128 stands for zero in the data rows.
Each thing below was measured twice, in two different ways. The second way is not exact.
Here are some of them measured both ways, the first way above the second, with a blank line after each pair.
[108 150 111 130 106  50 135 102 148 138 114  80 114]
[111 151 113 123 211 146 117 110 145 178 116 147 136]

[ 97  81 141 122 106 121 141 102 148 107 114 155 114]
[115 156  96 123 133 151 114 108  88 101 107 116 107]

[182  81 157 177 106 114  57 167  77  92 201  84 114]
[199  88 184 177 145 153 196 182  82 178 118 101  94]

[124 150 150  70 106 153 149 102 148 209 114 163 114]
[111 156 127  77 101 149 108 108 147  99 119 107 209]

[134 150 150  94 175 158 137 102 148 147 114 152 114]
[117 159 134  99  97  77 120 109 144 108 117 109 148]

[108 150  86 118 106 100 120 102 148  97 114  91 114]
[117 155 111 110 157 156 137 103 150 156 111 173  96]

[105 150 193 120 106 144 121 167 148 165 201 142 114]
[208  92 106 123 110 151 131 105 149 116 120  59 158]

[162 150 104 124 106 122 119 102  77 160 114 108 114]
[115 157 162 120 137 152 135 189 154 148 110 151 157]

[ 99 150 151 115 106 162 162 167 148 150 114 145 114]
[113  90 104 117  90 147 101 108 157 112 115 104 154]

[140 150  76 138 106  93  88 167  77 146 201  62 114]
[196  92 139 134 165 148 169 177 147 191 114 183 144]

Now 40 new things, measured the second way only, each followed by its number:
[114  90  99 113 121 149 109 109 155 124 115  97 143] 0
[114 154  95 129 103  85 103 186  79  98 115 126 130] 1
[110 156 141 160 103  82 119 182 149 101 112 141 123] 2
[205  89 178 147  83 157 161 113  76 145 111 110 105] 3
[115  83 106 147 151 150 114 106 147 116 119 145 118] 4
[112 158 111  64 131 145  87 106  81 111 200  93 185] 5
[119 155 126 123  97 157 109 107 153 105 110 104 203] 6
[112 157 103 102  91  85 115 108 156 100 201 111 129] 7
[114 153 130  60 111 153 139 106 150 136 203 112 148] 8
[206  86 170 131 162 148 150 181  78 186 118 145 157] 9
[117 157 103 118 156 149 142 107 153 148 115 138 104] 10
[114  88 179 138 209  80  90 175 145  64 200 223  57] 11
[111 155 107 132 139 153 121 109 153 126 106 127 121] 12
[199  87 183 170 129 145 179 180  85 206 115 143  81] 13
[117 149 162  65  90  82 134 111 150 117 110 128 143] 14
[112 151 102 134 113  87  89 110 152 134 111 107 128] 15
[114 156 142  88 108 149 131 106 151  94 112 141 171] 16
[114  93 104 109 130  79 100 108 146  89 115  87 126] 17
[113  83 101 145  85  82 106 108 151  99 109  89 161] 18
[115 167  93 116 131 155 100 112  84 110 113 106 127] 19
[206  99 171 123  95  83 147 179 144 138 119 115 166] 20
[111 153 136 150 107 140 132 106 148 109 115 169 126] 21
[109 155 115 161 154 150 150 184 147 156 106 169  96] 22
[113 155 117 139  94  81 123 104 153 118 112 117 127] 23
[109 156 120  95 120 150 124 107 149  96 115  94 132] 24
[116  86 141 115 111  84 118 107 147 110 114 136 128] 25
[117 154  99 154 118  79  96 107 152 105 113 112 103] 26
[114  85 229 255 237 148 245 182  78 166 199 235  73] 27
[112  87 162 153 122  89 136 111  81 115 118 117 118] 28
[119 147 101 138  82 147  90 109 152 113 117 121 130] 29
[109  89 157 125 159 147 170 107  77 183 208 156  97] 30
[117 154 106 151 102 153 106 105  85  88 113 120 119] 31
[113 153 109 135 157 156 103 104 152 118 117 127 142] 32
[202 152 176 135 147 149 166 178 156 183 114 132  96] 33
[117  91  84 141 132 148 114 103  82 118 116 118 168] 34
[116 152  93 112 160 145 140 179 146 134 114 136  83] 35
[115  87 158 136 141 147 184 175  85 182 202 129 118] 36
[116 150 112 102 116  72 134 106  82 116 205 155  62] 37
[111 151 113 149 117  84  93 108 151 127 113 127 112] 38
[107  83  92 133 138 147 102 108  77 128 111  89 138] 39
A few of them come next, measured the first way, each followed by the number of its row above:
[164  81 113 129 106 102  99 167  77 155 201  67 114] 9
[109 150 126 138 106 100 159 102 148 150 114 139 114] 32
[ 97 150 141 138 106 180 171 102 148 128 114 147 114] 29
[137 150 113 111 175 146 139 167 148 128 114 145 114] 25
[163  81 131 155 175 135 120 167 148 113 114 140 114] 28
[125 150 156  94 106 136 133 102 148 130 114 163 114] 24
[115 150 143 136 175 160 127 102 148 126 114 132 114] 23
[ 99 150 158 116 106 138 150 167 148 144 114 133 114] 0
[159 150 127  65 175 169 118 102 148 142 114 137 114] 14
[119  81 103 102 175 136 125 102 148  67 114 145 201] 37
[ 93 150 117 112 106  96 113 102  77  81 114 120 114] 35
[103 150 155 133 175 147 168 102 148 127 114 130 114] 15
[144 150 115 160 175 151 138 102  77 126 114 157 114] 2
